The rows below come in pairs that one turn or mirror swaps. Which row does each named row swap with?
The rows were stretched afterwards, more along some directions than others.
K_894: [ 20 -44 -30  -7  54  14 -20  49 -45  10  36  47 -25   9  32  10  35]
K_655: [-26   8  -8 -24  -9   2  30  -2  32 -20 -34 -45  52   6  32 -14  20]
K_35: [ 25 -20 -10 -31 -32  27  40  11  10  -5  16  13 -25 -13   4   4 -14]
K_440: [ 16 -39   4 -14 -39  22  23   6  13  -2   3  22 -11   0   4 -10   3]
K_723: [ -5 -23  18  20  59  13 -28  -2   6   5 -22 -35  27   4  29 -54  42]
K_408: [-10 -24  31  32  56   9 -51  19  -6  22 -15   7  42 -13  30 -64  34]
K_64: [ 54  36  -8  15 -30   5  -2   0  -9  -7 -11  23 -17 -11 -18   3 -47]
K_971: [ 25   7  25  31  23 -15 -53   8 -27  62  -9  48  30 -38 -14 -42   0]
K_453: [ 30  10 -22  -5 -25  -4  17  29 -20 -28   1  19 -35   5  16  24 -22]
K_253: [-19  13  38 -26 -49   2 -16 -24  12  10 -29 -32  50  12 -24 -43 -42]
K_492: [ 20 -49 -30  -4  51  13 -19  55 -45  11  36  48 -12   6  35  12  36]
K_970: [-23 -38  22  -9 -20  21 -20  -2   9 -28  -4  14  26  22  20  -8   3]
K_763: [  3  -6  17  16  34   4 -27 -18  -1   9 -12 -34   7  20  -4 -45  19]
K_364: [-17 -15  10   6   4   2 -40 -30  -2  38  11  24  16  -3 -35 -24 -14]
K_308: [ 26   4 -37 -26 -12   8  44  19   3 -14  37  10 -28 -11   9  34 -12]
K_238: [ 39  26 -11   9   6 -18 -15 -10 -21  47   6  35 -19 -24 -37  -9 -29]
K_242: [-23  19  -1 -37 -40   0  17  -8  16 -11 -25 -35  50  16   3  -9 -10]
K_742: [ 58  30  -8  15 -22   8   4   4 -15  -5  -4  18 -18 -11 -18   5 -49]
K_609: [ 15   9 -40 -22  16   0  38  29   7  -7  40   3 -31  -5   6  43  -5]
K_579: [-30  13 -14 -31 -23   6  31  -1  29 -22 -30 -50  45  20  22 -12  17]
K_807: [-16 -22  36  28  58   2 -55  22  -3  31 -19  17  55 -19  26 -61  40]
K_9: [  9 -35  14 -18 -55  24  18   5  15  -1  -6  29   3   2   2 -15  -2]
K_949: [ -8 -16  18  13  36  18 -27   0   4   4 -23 -37  27  16  17 -56  33]
K_900: [-35  15 -30 -16   5 -12  44   1  39 -22 -14 -31  20   3  31   1  31]
K_593: [ 39  32 -21   0 -12  -1   9 -25  -6  30   6  10 -36 -16 -43   2 -41]
K_7: [-24  36 -14 -15  11 -28  17  32  10   6  31  -1  10  13  -8  29 -11]
K_912: [-12  19 -13  -3  31 -22  -4 -17   1   1  -4 -40   1  36 -10  -7   9]
K_953: [-11   7  40  17  14  -6 -19   2  19  24  21  -7  -6   7 -30 -30 -16]
K_710: [-29  -1 -17  -2  20 -11   0 -29  17  21  12  -4  -1  -7 -11  -4  21]
K_962: [-15   3 -15 -19 -27  30  11 -29  19 -25  17 -12 -16  16 -18  14 -40]
K_629: [-28 -30   2  -2 -29  12 -10  12   0 -35   1  15  13  28  19   9  -3]
K_381: [ 47  31  -2  13 -35   9   4   2  -9  -8 -12  13 -19  -5 -18   2 -49]
K_601: [ -9  -4  -9  -3 -19  28 -13 -24  10 -26   9  -3  -5  15 -11   5 -28]
K_426: [-34  38 -22 -18  14 -48  15  17   5  10   8 -20  15  34 -14  16   3]
K_804: [ 15 -10 -26 -28   0  -6  17  37 -29 -10  13  21 -38   7  28  17  11]
K_88: [ 56  29  10  33 -11   6 -21   7 -20  13  -8  39  -4  -9 -23  -9 -45]
K_416: [ 42  11 -15 -14 -10  -2  17  20 -15 -22  -1  17 -34  -2  20  17 -15]
K_583: [-30  17 -24 -18   4  -4  43  -2  37 -22 -24 -38  20  -1  32   2  30]
K_959: [-36  -2  47 -10 -10  -6 -31 -13  12  28   0 -28  20  16 -35 -54 -27]
K_513: [ 19 -50  -8  23  61  14 -29  43 -30  15  30  51   3   8  24  -3  44]
K_167: [-15 -25  36  31  52  14 -49  14  -1  18 -26  -2  48 -10  30 -60  39]
K_321: [-34 -48  26  -6 -27   6 -21  18  -2  -8  -8  32  37  26  22 -16  25]
K_780: [-18  -6 -12  -3 -15  24  -7 -11   6 -27   8  -5   2  24  -5  13 -21]
K_803: [ -2 -11  16  19   3  13 -52 -19 -13  40   4  32  29  -2 -35 -25 -21]
K_596: [ 19 -30  32  33  27  15 -32  18   5  23  20  27   5  -7  -9 -24   3]
K_852: [-21 -15   5  11  12   4 -37 -29   0  33  11  13  17   1 -26 -22   1]
K_271: [ 32 -36  18  41  38  13 -36  21 -14  17  27  42   4  -4   4 -21  18]
K_260: [ 39  30  -6  10  -4 -15 -12  -6 -20  45  -1  29  -7 -26 -31 -13 -26]
K_472: [ -9 -10 -10   0 -11  26  -4 -20   9 -25  13  -7  -2  18 -11   7 -24]
K_756: [-33  11 -21 -19  20  -9  37  -6  41 -10 -11 -32   7  -7  23  -7  34]

K_364 pairs with K_238
K_894 pairs with K_9
K_780 pairs with K_381
K_321 pairs with K_804
K_453 pairs with K_629

